[ 96  40  83 120  49 121 116  94 105 164] -> sovut
[130 140 131 107 125 121 116 111  78 125] -> zol
[129 167 136 131 117 121 135 118  56 172] -> fovel
[121 131 138 133 158 126 118 131 152  89] -> notem
size: [121 131 138 133 158 126 118 131 152] => 9
size: [ 96  40  83 120  49 121] => 6

[156 158 150 155 161 150 156 144 152 152 147 160 150 152 166 181 147 151
 150 156 156 172 170 143 170 160 164 171 150 154 165 150 145 160 169 154
 170 151] : fub
[161 158 156 149 163 170 150 151 150 144 151 145 159 145 179 160 164 158
 153 161 149 167 150 156 164 145 154 147 171 150 151 157 160 150 147 157
 156 167] : sela
[155 172 157 151 158 147 169 174 152 151 155 157 161 155 167 161 151 160
 148 157 154 160 166 174 155 158 145 159 146 160 151 152 158 160 147 157
 153 164] : ruvar
[164 149 155 164 170 154 162 156 171 162 157 149 154 168 171 156 156 174
 151 168 154 146 155 167 161 146 157 156 152 158 160 152 151 163 152 151
 157 162] : pov
[169 159 155 159 169 158 156 147 171 162 179 150 151 156 159 146 161 153
 154 156 158 163 146 148 152 166 159 154 156 158 147 146 164 148 148 158
 155 152] : nupak
[162 151 156 168 149 162 166 155 157 173 157 159 159 165 159 164 163 153
 149 147 170 165 146 158 149 149 167 161 149 151 169 154 153 184 145 159
 173 165] : nug
[154 159 161 143 192 149 154 162 163 152 161 154 150 156 148 155 152 158
 158 156 165 167 148 154 156 163 160 158 171 169 153 146 143 151 160 158
 169 151] : reb
[157 147 158 151 154 160 150 151 154 149 181 176 166 144 152 161 147 156
 162 159 170 160 168 151 174 146 169 159 155 147 152 150 174 172 162 161
 163 161] : luv
[143 151 152 172 149 150 144 159 169 144 147 162 154 151 161 162 155 153
 147 152 156 149 171 148 161 150 157 158 158 162 154 148 151 176 159 148
 165 161] : Gan
size: [164 149 155 164 170 154 162 156 171 162 157 149 154 168 171 156 156 174
 151] => 19
size: [161 158 156 149 163 170 150 151 150 144 151 145 159 145 179 160 164 158
 153 161 149] => 21

[116 127 130 119 172 130 202] = gen
[ 60 133 116 122 142 116 119] = ranup
[148 203 120 128 113 112  95] = Zibes
size: [ 60 133] => 2
size: [148 203 120 128 113 112  95] => 7
size: [ 60 133 116 122] => 4
size: [148 203 120 128 113] => 5
size: [116 127 130 119] => 4

[139 132 113 131 166]  Nefeb
[ 55 135 133 133 141]  kiso
[150 122 139 124  88]  vozil
size: [ 55 135 133] => 3
size: [139] => 1

[112 153  82 148 112 177 143 101 109 115 130 108  67  98 131 107 149  80
  94 124 170 154 125 154 141 119 126 128 120 102 171 120 108 126 139 150
 147 138 167 120 145 109 168 129 127 123 130 146 138 121 151 118]  Satik
[126 113 138 132 134 156 120 137 135  81 141 123 105 154 135 106 152 121
 135 156 133  90 136 120 154 173 139 102 106 174 105 122 132 122 157 116
 160 132 166 136 131 167 105 144 127 117 147 159 131 131 128 123]  Riz
[102 137 129 129 102 114 143 135 113 124 135 180 102 143 145 115 133  87
 114 115 166 101 144 109 120  97 133 120 102 132 147 109 139 136 138 126
 142 120 129 148 146 143 154 141 142 114 156 156 110 130 119 114]  Litig
[112 153  82 148 112 177 143 101 109 115 130 108  67  98 131 107 149  80
  94 124 170 154 125 154 141 119 126 128 120 106  74 142 123 120 137 106
 100 158  61 152 153 160 116 109 124  95 157 124 123 109 115 133]  dep
[163 132 105 150 112 149 123 122  93 159 174 102 142 107 104 110 156 212
 117  82 104  99 100 157 121 119  90  98 184 127 115 144 145  84 140 174
 145 147 133 135 109 130 124 139 121 145  88  90 131 132 156 104]  mido
[122 136 127 107 110 160 102 126  93  77 115 129 130 101 165 117 125 134
 100 206 118 120 125 123 140 137 140 138  68 177 147 122 139 132 131 107
 118 124 131 119  56  97 121 111 113 128  98 132 130 136 134 102]  letev
[119 116 141 157 120 160 169  81 123 125 134 111 146 130 115 133 133 166
 163 126 113 118 116 124 161 119 159 130  92 144 152 125 119 123 134 106
 151 176 185 145 154 149 135 186 162 138 101 119 137 117 128 163]  Turi
[163 132 105 150 112 149 123 122  93 159 174 102 142 107 104 110 156 212
 117  82 104  99 100 157 121 151  90  98 184 127 115 144 145  84 140 174
 145 147 133 135 109 130 124 139 121 145  88  90 131 132 156 104]  rak
[129 135 117 150 131 100 100  96 199  97 120 132 167  99 114 144 140 112
 165 108 117 160 112  91 148 113  97 112 149 132  72 141 140 118  81 118
 147  99 170  92 121 135 159 148 129 142 112 117 133 123 112 146]  nezes
[109 161  89 138 144  84 162 111 129 155 131 150 126 125 134 146 154 108
 135 122 160 131 142 139 111  86 130 158 142  81 107 136 118 104 140 135
 106 137  98 129 139 135 156 160 127 190 171 123 136 132 119 140]  ded
size: [112 153  82 148 112 177 143 101 109 115 130 108  67  98 131 107 149  80
  94 124 170 154 125 154 141 119 126 128 120 102 171] => 31
size: [122 136 127 107 110 160 102 126  93  77 115 129 130 101 165 117 125 134
 100 206 118 120 125 123 140 137 140 138  68 177 147 122 139 132 131 107
 118 124 131 119  56  97 121] => 43
size: [129 135 117 150 131 100] => 6
size: [122 136 127 107 110 160 102 126  93  77 115 129 130 101 165 117 125 134
 100 206 118 120 125 123 140 137 140 138  68 177 147 122 139 132 131 107
 118 124 131 119  56  97 121 111 113 128  98 132 130 136 134 102] => 52
size: [112 153  82 148 112 177 143 101 109 115 130 108  67  98 131 107 149] => 17

[131 105 132 134  56  76 118 127 136 137  90 133 125 128] -> todos
[123 172 124 122 156 100 140 127  98 126  99 125 138 128] -> zab
[131 105 132 134  56  76 118 127 154 133 123 132 112 126] -> dobap
size: [123 172 124 122 156 100 140 127  98 126  99 125 138 128] => 14
size: [131 105 132 134  56  76 118 127 154] => 9
size: [131 105 132 134  56  76 118 127 136 137  90 133 125] => 13

[124 157 113 138  81 197 133]  roz
[128 147  96 132 131 121 146]  betus
[141 168  80 114 100  97 157]  piz
size: [141] => 1
size: [124 157 113 138  81 197 133] => 7

[118 125 189 141 147] -> fusa
[127 125 128 116 158] -> fidit
[141 119 139 126 175] -> Sune
[130 126  93 107 108] -> Gem
[118 121 159 120 170] -> Vipu
[138 124 140 132 141] -> bib
[139 118 134 120 188] -> votil
[135 123  82 102 122] -> bameg
[123 120 160 124 167] -> kapif
[130 121 152 130 136] -> Tameg
[123 119 171 126 192] -> zibut
size: [130] => 1
size: [118 121 159] => 3
size: [118 121 159 120 170] => 5
size: [123 120 160 124 167] => 5

[114 128 111  75 105  46] = Fupe
[127 137 135  84 130 112] = reg
[ 99 121 160 110 128 109] = bodu
[108 124 128 119  90 107] = Fet
[123 135 128  71 126 119] = Foz
[128 128 124 128 129 128] = dilib
[126 137 143  68 130 112] = pobo
[126 142 132  58 128  95] = Tum
[ 96 121 192  77  76 129] = boka
[116 124 150 115 128 124] = tazad
[128 127 128 123 128 129] = milu
size: [ 96 121 192  77  76] => 5
size: [126 142 132] => 3
size: [127 137] => 2
size: [127] => 1

[131 110 145 108 141 149] = kalek
[111 111 126 115 148 214] = Rul
[139 129 146 136 117 165] = ren
[ 80 139 140 134 113 159] = Bepo
[131 110 145 108 141 105] = misam
size: [139 129 146 136 117] => 5
size: [139 129] => 2
size: [131 110 145 108 141 105] => 6
size: [139 129 146 136 117 165] => 6
size: [139] => 1

[192 196 200 203 205 207 210 211 212 212 213 213 214 213 212 211 211 209
 206 204 201 198 196 191 187 184 179 175 169 166 161 156 151 145 141 135
 131 126 121 117 111 107 103  98  95  90  88  84  81  79]  zava
[100 100 101 100 101 102 103 104 106 106 107 109 111 111 113 115 117 119
 121 124 125 128 131 132 135 136 139 142 145 147 148 151 154 157 159 100
 163 164 166 168 171 171 173 174 176 178 179 179 180 181]  zavip
[100 100 101 100 101 102 103 104 106 106 107 109 111 111 113 115 117 119
 121 124 125 128 131 132 135 136 139 142 145 147 148 151 154 157 159 160
 163 164 166 168 171 171 173 174 176 178 179 179 180 181]  loga
size: [100 100 101 100 101 102 103 104 106 106 107] => 11
size: [192 196 200 203 205 207 210 211 212 212 213 213 214 213 212 211 211 209
 206 204 201 198 196 191 187] => 25
size: [100 100 101 100 101 102 103 104 106 106 107 109] => 12
size: [100 100 101 100 101 102 103 104 106 106 107 109 111 111 113 115 117 119
 121 124 125 128 131 132 135 136 139 142 145 147 148 151 154 157 159 160
 163 164 166 168 171 171 173 174 176 178 179 179 180 181] => 50
size: [100 100 101 100 101 102 103 104 106 106 107 109 111 111 113 115 117 119
 121 124 125 128 131 132 135 136 139 142 145 147 148 151 154 157 159 100
 163 164 166 168 171 171 173 174 176 178] => 46
size: [100 100 101 100 101 102 103 104 106 106 107 109 111 111 113 115 117 119
 121 124 125 128 131 132 135 136 139 142 145 147 148 151 154 157 159 100
 163 164 166 168 171 171 173 174 176 178 179 179 180 181] => 50
size: [192 196 200 203 205 207 210 211 212 212 213 213 214 213 212 211 211 209
 206 204 201 198 196 191 187 184 179 175 169 166 161 156 151 145 141 135
 131 126 121 117 111 107 103  98  95  90  88  84  81  79] => 50

[115  72 133 145  97] : Dutis
[115  72 133 145 193] : finev
[166  90 175 111 173] : lugev
size: [115  72 133 145] => 4
size: [115  72 133 145] => 4
size: [166  90] => 2
size: [115] => 1
size: [115  72] => 2
size: [115  72 133 145 193] => 5

[130 154 115 111 124 137 128 103 138 129 123 135]  dal
[125 133 128 126 130 123 134 108 121 128 131 142]  lar
[125 127 125 128 133 130 123 128 132 127 129 135]  kof
[125 133 128 126 130 123 134 108 121 128 144 142]  Lonub
[131 106 146 134 120 115 124 149 129 127 114 125]  tinu
[128 124 129 129 119 138 125 138 141 127 127 142]  Zuduk
[155  68 150 115 111  91  90 205  88 114 123 111]  Sav
[155  68 150 115 111  91  90 205  88 114 121 111]  Vuk
size: [130 154 115 111 124 137 128 103 138 129 123] => 11
size: [125 133 128 126 130 123 134 108] => 8
size: [128 124 129 129 119 138 125 138 141 127 127 142] => 12
size: [125 133 128 126 130 123 134 108 121] => 9
size: [125 127 125 128] => 4
size: [130 154 115 111 124 137 128 103 138 129 123 135] => 12
size: [131] => 1

[111 124 156 126 123 149 118 145  93 124 116  95 141 136 128 125 108 119
 132 130 137 127 121 135 151 117 139 109 130 106  87 128 114 132 158 158
 133 142 132 106 115 126 124 151 118] = Lov
[146 132 125 103 122 143 102 117 144 140 136 148 117 151 144 111 134 136
 155 130 136 126 125 126 113 112 135 125 119 136 133 130 133 127 138 159
 151 132 119 131 130 106 113 136 104] = kebe
[130 122 139 102 134 117 113 121 164 141 109 129 136  94 149 126 115 140
  96 113 126  97 114 157 122 159 129 140 159 127 103 142 110 146 121 152
 133 112 142 148 166 113 104 133 147] = Tul
[107 142 109 130 133 186 119 100 118 142 136 128 154  95 133 138 147 134
  99 147 108 144 159 115 138 125 116 135 106 144 132 154 122 125  95 114
 125 101 108 144  92 137 124 126 136] = Berad
[106  83 168 116 147 116 127 158 100 182 159 149 119 126 130 107 123 121
 115 105 167 153 168 136 141 126 174 110 145 149 123 104 147 147 153  94
 119  81 149  80 158 151 131  82 111] = Beb
[138 142 102 150 111 133 119 118 124 132 127 123 164 103 128 156 136 139
 134 145 115 146 142 108 140 129 116 142 107 146 165 170 117 117  87 105
 126 127 122 166 118 128 145 123 146] = Ris
[114 155 114 160 106  88 135 146 129 140 113 115 183 122 149 159 125 157
 167 149 107 144 147 114 139  60 120 162 120 152 156 152 118 110 102 116
 138 132 114 176 136 128 158 112 150] = Bolo
[134 122  74 105 141 137 188 111 139  89 136 159 101 134  99 117 157 142
 146 147 109 110  75 136 118 124  88 125 133 120 116 109 118  99 103 117
 105 133 130 110 130 129 170 126 129] = Vik
[123 128 156 148 158 120 129 139 131 115 126 115 117 140 126 113 126 130
 126 110 135  96 131 127 109 133 135 139 133 137 138 113 153 149 144 135
 121 140 123 122 100 145 104 128 125] = sarun
[163 149 132 109 127 136  86 116 153 143 132 145 114 143 141 109 128 136
 145 120 138 106 121 128 107 141 136 128 126 136 135 135 133 137 144 166
 150 121 134 136 136 104 100 140 110] = gilu
size: [107 142 109 130 133 186 119 100 118 142 136 128 154  95 133 138 147 134
  99 147 108 144 159 115 138 125 116 135 106 144 132 154 122 125  95 114
 125 101 108 144  92 137 124 126 136] => 45
size: [163 149 132 109 127 136  86 116 153 143 132 145 114 143 141 109 128 136
 145 120 138 106 121 128 107 141 136 128 126 136 135 135 133 137 144 166
 150 121 134 136 136 104 100 140 110] => 45
size: [114 155 114 160 106  88 135 146 129 140 113 115 183 122 149 159 125 157
 167 149 107 144 147 114 139  60 120 162 120 152 156 152 118 110 102 116
 138 132 114 176 136 128] => 42
size: [123 128 156 148 158 120 129 139 131 115 126 115 117 140 126 113 126 130
 126 110 135  96 131 127 109 133 135 139 133 137 138 113 153 149 144 135
 121 140 123 122 100 145 104 128 125] => 45
size: [107 142 109 130 133 186 119 100 118] => 9

[121 102 126 128 127 153 122 148 130 141 130 166 114 132 143 118 111 137
 134 136 128 139 138] = kapi
[ 73 195 138 107 157 144 106 127 139  80 155  95 127 151 151 173 187 134
 125 151 125  95 135] = Som
[128 131 126 124 131 128 129 127 129 128 128 130 128 126 132 131 128 127
 132 131 130 130 129] = Bogev
[ 93 187 136 116 145 130 112  95 130 103 138 104 122 125 185 178 176 119
 123 170 124 145 142] = guri
[120 122 130 133 128 145 121 132 128 135 132 148 118 127 150 127 121 132
 128 140 130 141 137] = feze
size: [ 93 187 136 116 145 130 112  95 130 103 138 104 122 125 185 178 176 119
 123 170 124 145 142] => 23
size: [120 122 130 133 128 145 121 132 128 135 132 148 118 127 150 127 121 132
 128 140 130 141 137] => 23
size: [ 73 195 138 107 157 144 106 127 139  80 155  95 127 151 151 173] => 16
size: [121 102 126 128 127 153 122 148 130 141] => 10

[161 212 123 100 161 148 180 112 210 154  84 172 127  98 216 114 170 131] -> Lep
[115 151  95 100  57 160  52  85 166 143 126 123 158 145 156  53  72 191] -> Zeti
[116 171 206 191 138 111 183  65 109 104  63 126 133 120  95 126  74 163] -> veruf
[154 208 156 178  79 147 216 179 200 126  75 165 170  70 112 190  64 210] -> vuner
[ 82  94 125 146 106 143 211 115 142 192  87 121 116 125 128 107 138 168] -> zusef
[137  73 209 206 152  82  49  62 141  87 214  89 193 188 173 174 104 192] -> nodi
[ 73  49 126 191 169 214 187 121 164 169  82 191 143 153  44 136 106 190] -> munit
[191 139 190 124  49 107  97  64 180 185 175  76  48  40 174 215 127 181] -> zesa
[148 149  98 173  77  61 209 108  66 194 115 177 128 115 144 210  64 215] -> faded
[ 73  49 126 191 169 214 187 121 164 169  82 191  45 196 154 132 141  54] -> vabam
[116 171 206 191 138 111 183  65 109 104  63 126 101 151  39 171  41  75] -> ror
[ 73  49 126 191 169 214 187 121 164 169  82  64  45 196 154 132 173  54] -> memeg
size: [ 73  49 126 191 169 214 187 121 164 169] => 10
size: [115 151  95 100  57 160  52  85 166 143 126 123 158 145 156  53  72 191] => 18
size: [116 171 206 191 138 111 183  65 109 104  63 126 133 120  95 126  74 163] => 18

